Turns in one plane each, and the order they were made in; the first pair answered:
R (before |-> after):
[ 14.6   7.5 -17.2  50.5   7.7   4.8   9.3   4.7 -19.3  17.7  -1.6] |-> [ -5.8  22.4   3.0  34.4  -3.2   3.5  17.1  -9.0 -35.3   9.9 -26.6]
[ -1.1  14.5 -11.3  32.5 -22.7  -7.7  -6.6   7.7  15.1  21.8 -24.4] |-> [-14.6  11.1   1.8  29.5 -34.8  -3.1  -0.4   2.4  13.4   7.7 -27.7]
[ 53.3  42.1 -20.4 -30.4  40.1  -2.0 -21.8 -18.9  -5.7  -9.8 -51.3] |-> [ -6.2  26.7  26.3 -47.3  15.8  -3.7  -0.2 -37.9  -2.1 -52.5 -59.1]
B (before |-> after):
[-19.1  -3.2  12.7  -0.9 -14.0   2.7  11.7  -5.8 -14.3 -10.7 -23.1] |-> [ -9.9  -0.7  -3.8  -0.2 -17.4   2.6   2.6   4.2 -26.6  15.2 -20.1]
[-24.1 -10.4  11.6 -24.0 -11.2  -2.7   5.7  -6.0   0.6 -16.5   4.8] |-> [ -0.7  10.9  -2.1 -35.1  -5.6  -1.2  -2.2  -6.9 -18.3   4.7 -13.7]
[ 10.1   3.6 -12.5 -12.1   1.7   2.9  -8.4   1.9   5.1   5.4  -4.2] |-> [-3.2 -9.0 -3.3 -4.3 -3.0  3.9 -1.7  2.1 16.6 -6.6 12.0]
N (before |-> after):
[-24.5  -2.5   4.8  29.7 -18.8   3.9   1.5   7.6   3.0  -9.9   4.6] |-> [ 12.4  15.9 -19.0  26.1  -3.5   5.7  -8.6  14.2  -6.2  11.9  -4.5]
[  6.0  35.8  13.5 -11.2  19.6  -4.9   6.0 -20.3 -19.5 -29.7 -24.8] |-> [ -0.7  32.0  19.7  -4.6  18.0  -3.0   5.1 -20.0 -19.5 -30.8 -23.2]
[-12.9   8.6   3.2 -45.0 -25.0   3.2  -2.1  -8.0  -0.4  -2.4 -30.3] |-> [-28.1   4.6   9.4 -17.1 -34.9   8.4   4.1  -9.0 -19.2   0.7 -33.1]
[ 16.2  25.9  -6.8   1.0  46.7 -14.9  -2.7 -23.8   4.9 -28.8 -13.9] |-> [ -9.3  12.7   9.0   2.2  38.4 -12.1   5.5 -28.5  11.5 -50.0 -10.5]
G (before |-> after):
[ -4.6   2.8  14.9   6.9  29.8 -10.3  19.6 -14.5   5.0 -23.7   1.5] |-> [ 20.7 -17.5 -11.2   2.9  18.7 -12.7   1.0   9.7  20.4   6.5  28.9]
[  9.8  37.0  -4.5 -14.8   9.8  -9.0   9.9 -44.8  -6.4  -7.7 -40.7] |-> [ 39.5  25.1 -36.8  29.5  14.5  -5.4  -1.0 -20.2  -3.6  27.1   1.7]
[-24.8 -11.1  -1.6  15.7 -22.4   0.8 -14.6  23.3 -17.8  -4.2   5.9] |-> [-30.2 -11.0   0.9   3.4 -26.4   2.9 -12.7  20.8 -15.6  -9.6  -4.8]
[ 29.1  24.4 -25.2 -45.7  -2.9   1.2 -19.6  -0.1  -1.9  18.0 -24.9] |-> [ 16.3  42.7 -10.8   8.8  26.2   0.7   0.7 -20.1 -27.7  -5.3 -36.9]
Now pairs of rows:
Between the rows of a pair lie 2 to 3 turns.
[-26.8  19.4  38.1  41.9  11.5  15.5  24.4  -1.8 -46.9 -26.5  -5.4] |-> [ 54.3  16.6 -12.1   7.8  54.0   2.8  -8.5  14.6   1.0 -15.4  34.0]
R, R, N
[ 33.5  23.2 -41.9  13.5  19.5  -2.9 -31.6   9.5  -7.0  15.6   4.1] |-> [-37.1  19.7  12.6 -24.8 -13.9  -3.5 -11.2 -14.7 -15.1 -23.6 -37.6]
R, N, N
[-14.8 -34.8  14.1 -26.3 -26.3 -10.0  -3.2  11.4  18.8   0.9  18.6] |-> [-27.8 -20.2  21.1  27.8 -25.6  -1.5  12.0  10.5 -19.5   8.9   4.3]
N, G, G
[  2.5  -7.0  19.9  18.6  29.8   1.9 -11.4 -11.7  39.8 -26.2  24.6] |-> [ -3.1   1.2  20.4 -17.8  26.1  -1.6 -14.7 -18.5  35.8 -31.7   7.2]
B, N
[ 28.8   5.3  -7.7 -15.6  23.3   4.9  -9.0  -4.0  12.8   8.6   7.5] |-> [ -7.5  26.1  13.5   0.2   9.5  10.4  11.8 -20.0 -14.3  -7.2 -22.4]
R, G, R
[-32.2 -12.4  22.2  39.2   7.5  -3.9  17.2  -2.4  -5.0 -18.1  14.4] |-> [-25.6  10.3  20.1 -34.7  -4.7  -2.7   5.1 -15.7 -16.2 -11.5 -36.5]
G, R, G
[ 40.2  10.1  -8.4  20.7 -10.7  15.3 -24.7  13.6 -22.4  53.7 -20.7] |-> [-35.6 -31.5  57.5  15.2 -37.7  11.0   1.0   0.0   5.8  -8.4   1.7]
R, R
[ -8.3 -38.4   0.0  -9.0 -39.0   4.4  -4.5  31.1  33.8  15.6  17.7] |-> [-21.9 -42.3  17.9  16.4 -13.1   1.9   9.4  23.3  38.9 -11.9  26.9]
N, G, R
[-26.5   1.0  15.9  41.1 -27.6  12.6  11.6  -3.5 -24.9   3.8  13.9] |-> [ 26.8  40.6 -14.7  -2.5  11.3   1.9  -3.9 -20.7 -28.0   4.9 -20.8]
B, N
[ -0.7  21.4  -9.7 -50.3 -30.5  -7.5  -4.4 -18.8 -36.2  -3.4 -44.1] |-> [  9.7   8.5 -18.3  63.0  -0.7   0.6  14.4  -6.1 -47.6   8.6   1.9]
N, G
[  5.7  -7.1   5.2 -15.8  15.1  -4.0  -6.6  -2.7  31.2 -18.3  13.0] |-> [11.4 -3.6 -5.9 32.2 17.9 -0.7 -6.9  4.3  7.9  1.6 23.7]
N, R
[-14.9   4.1  12.0  28.9   2.5  13.6  14.9  -1.5  -9.2  -3.5  26.8] |-> [-27.6   4.3  20.1  -8.7 -18.3  11.7   9.9  -5.9 -11.9  -4.2   5.8]
G, N, G
[-21.8  -2.8  17.1 -26.1  -2.0  -6.0   6.4 -23.6  37.2 -49.3  10.1] |-> [ -9.8  44.7  -7.4  33.3  -7.7   6.9   8.3 -14.4 -39.4   4.6 -29.2]
N, B
[ 41.0 -20.5 -26.3 -19.5  29.3 -18.6  -7.1  12.4  44.9   1.6  38.7] |-> [ 50.2  22.7 -29.8 -36.9  42.9 -20.2  -9.4  -3.7  13.2   2.7 -12.2]
B, R
